In the rows, zero is written as 128.
Rotation paths and how fast each direction turns (degrees per step):
Each turn is a multiple of 5 degrees from 10 to 175, or 0.
Each row of a path follows its step; steps can be skipped.
path 1
step 1: [153, 151, 113,  94, 134, 164, 149, 128, 136, 122, 136, 126, 114, 100, 154,
 136, 126,  73, 121, 148, 143,  80, 124, 122, 148, 148, 139, 124, 118, 127,
 144, 112, 107, 104, 119, 122, 118, 129, 125, 133, 132, 112, 165, 108, 126,
 119, 113, 128, 161, 114, 142,  93, 117, 115, 114, 170,  97, 140, 115, 122,
 125, 103]
step 4: [156, 149, 108, 110, 163, 100, 141, 129,  94, 149, 141, 130, 149, 146, 111,
 112, 149, 137,  84, 134, 133, 147, 145, 136, 132, 105, 140, 131, 122, 103,
 116, 114, 104, 113, 173, 126, 151, 141, 161, 140, 115, 144, 112, 143, 149,
 168, 146, 151, 114, 154, 123, 110, 135, 121, 147, 103, 149, 124, 130, 117,
 123, 151]
step 5: [163, 123, 126,  89, 117, 100, 123, 157, 123, 133, 112, 109, 111, 137, 147,
 166, 110, 119, 152, 141, 119, 109, 159, 140, 133, 126, 125, 118, 132,  89,
 117, 127, 114, 145, 121, 124, 122, 107, 155, 153, 132, 111, 139, 127, 121,
 108, 139, 116,  90, 128, 131, 162, 122, 115, 164,  92, 108, 167, 120, 104,
 148, 147]
step 6: [136, 126, 104, 159, 158, 113, 116, 129, 143, 106, 146, 140, 119, 123, 145,
 133, 131, 161, 132, 134, 146, 113, 130, 121, 162, 101, 154, 126, 129, 153,
 117, 169, 126, 161,  83, 117,  94, 121, 148, 142, 132, 131, 127, 111, 163,
 132, 119, 113, 133, 121, 123,  88, 135, 148, 142,  95,  97, 157, 150, 136,
 124, 121]
step 10: [104, 118, 131, 134, 162, 116, 125,  71, 146, 143, 113, 107, 122, 110, 109,
 135, 140, 157, 112, 159, 109, 147, 144, 160, 114, 110, 136, 133, 131,  99,
 115,  94, 130, 169, 133, 142, 112, 105, 167, 145, 110, 137, 112, 159, 121,
 127, 131, 129, 120, 137, 123, 126, 164, 138, 149, 141, 155, 120, 129, 141,
 104, 129]
step 13: [146, 129, 148, 138, 116, 103, 117, 120, 116, 137, 148, 130, 115, 126, 164,
 171, 113, 108, 168, 134, 153, 164, 122, 100, 124, 168, 129, 101, 156, 130,
 142, 146, 151, 137, 108, 124, 119, 132, 141, 155, 117, 136, 126, 105, 116,
 120, 135, 117, 164, 143, 160, 141, 100, 115, 128, 164,  94, 122, 133, 113,
 145, 125]
step 18: [153, 130,  94, 135, 101, 118, 104, 123, 130,  80, 103, 106, 119, 114, 108,
 144, 124, 157, 139, 143, 136, 119, 128, 124, 124, 146, 133, 125, 140, 101,
 104, 135, 135, 125, 141, 181,  85, 117, 125, 141, 110, 170, 168, 129, 112,
 126, 124,  95, 127,  99, 122, 125, 147, 157, 131, 115, 119, 121, 142, 145,
 117, 124]
step 20: [114, 131, 147,  99, 117, 113, 166, 140, 106, 147, 121, 124, 142, 111, 144,
 152, 134, 112, 104, 179, 133, 117, 123, 140, 157, 144, 112, 146, 143, 153,
 125,  75, 134, 141, 127, 129, 156, 111, 102, 148, 128, 140, 142,  89, 129,
 149, 130, 109, 157, 132, 106, 126, 136, 108,  89, 123, 139, 126, 132, 161,
 141, 127]
[131, 130, 129, 131, 130, 121, 142, 130, 128, 127, 125, 121, 128, 130, 122,
 127, 129, 124, 129, 123, 126, 132, 127, 132, 136, 127, 129, 132, 126, 130,
 129, 123, 127, 113, 129, 125, 129, 127, 123, 138, 132, 129, 124, 121, 126,
 125, 129, 128, 131, 136, 129, 130, 124, 131, 124, 127, 135, 128, 131, 118,
 139, 130]  90
[131, 129, 124, 121, 121, 130, 126, 132, 120, 134, 124, 135, 134, 132, 132,
 123, 135, 122, 116, 135, 130, 130, 130, 130, 135, 133, 128, 128, 129, 132,
 128, 129, 129, 123, 136, 125, 128, 132, 124, 122, 122, 128, 128, 135, 123,
 126, 127, 127, 128, 128, 122, 129, 118, 128, 132, 127, 132, 139, 121, 121,
 128, 124]  95
[125, 132, 135, 131, 128, 124, 130, 122, 129, 126, 131, 132, 135, 124, 121,
 128, 124, 114, 128, 130, 139, 125, 128, 127, 124, 125, 128, 129, 119, 130,
 125, 129, 127, 126, 133, 124, 125, 118, 126, 123, 130, 122, 128, 137, 125,
 123, 132, 135, 128, 125, 129, 126, 130, 133, 135, 130, 138, 123, 124, 132,
 126, 136]  55
[122, 135, 124, 125, 131, 121, 120, 141, 134, 122, 131, 131, 129, 125, 125,
 128, 126, 129, 126, 125, 135, 136, 128, 132, 130, 129, 124, 125, 124, 133,
 129, 126, 125, 129, 128, 134, 121, 125, 131, 126, 128, 125, 125, 126, 135,
 134, 130, 125, 118, 122, 127, 131, 120, 130, 129, 118, 124, 122, 127, 120,
 135, 128]  35
[127, 124, 131, 134, 129, 123, 128, 126, 125, 122, 123, 122, 134, 126, 130,
 128, 126, 121, 128, 127, 138, 127, 117, 124, 130, 135, 124, 121, 128, 124,
 125, 125, 136, 121, 130, 127, 131, 141, 129, 126, 121, 129, 119, 123, 131,
 126, 127, 121, 118, 126, 127, 123, 130, 128, 125, 130, 124, 126, 126, 133,
 124, 124]  65
[128, 136, 124, 130, 131, 129, 121, 129, 122, 122, 127, 123, 131, 123, 136,
 122, 126, 133, 131, 127, 127, 128, 127, 128, 132, 136, 128, 125, 118, 125,
 132, 136, 128, 129, 113, 125, 134, 126, 131, 134, 122, 130, 132, 129, 123,
 121, 128, 126, 129, 125, 129, 132, 121, 133, 133, 133, 138, 126, 136, 126,
 126, 128]  140
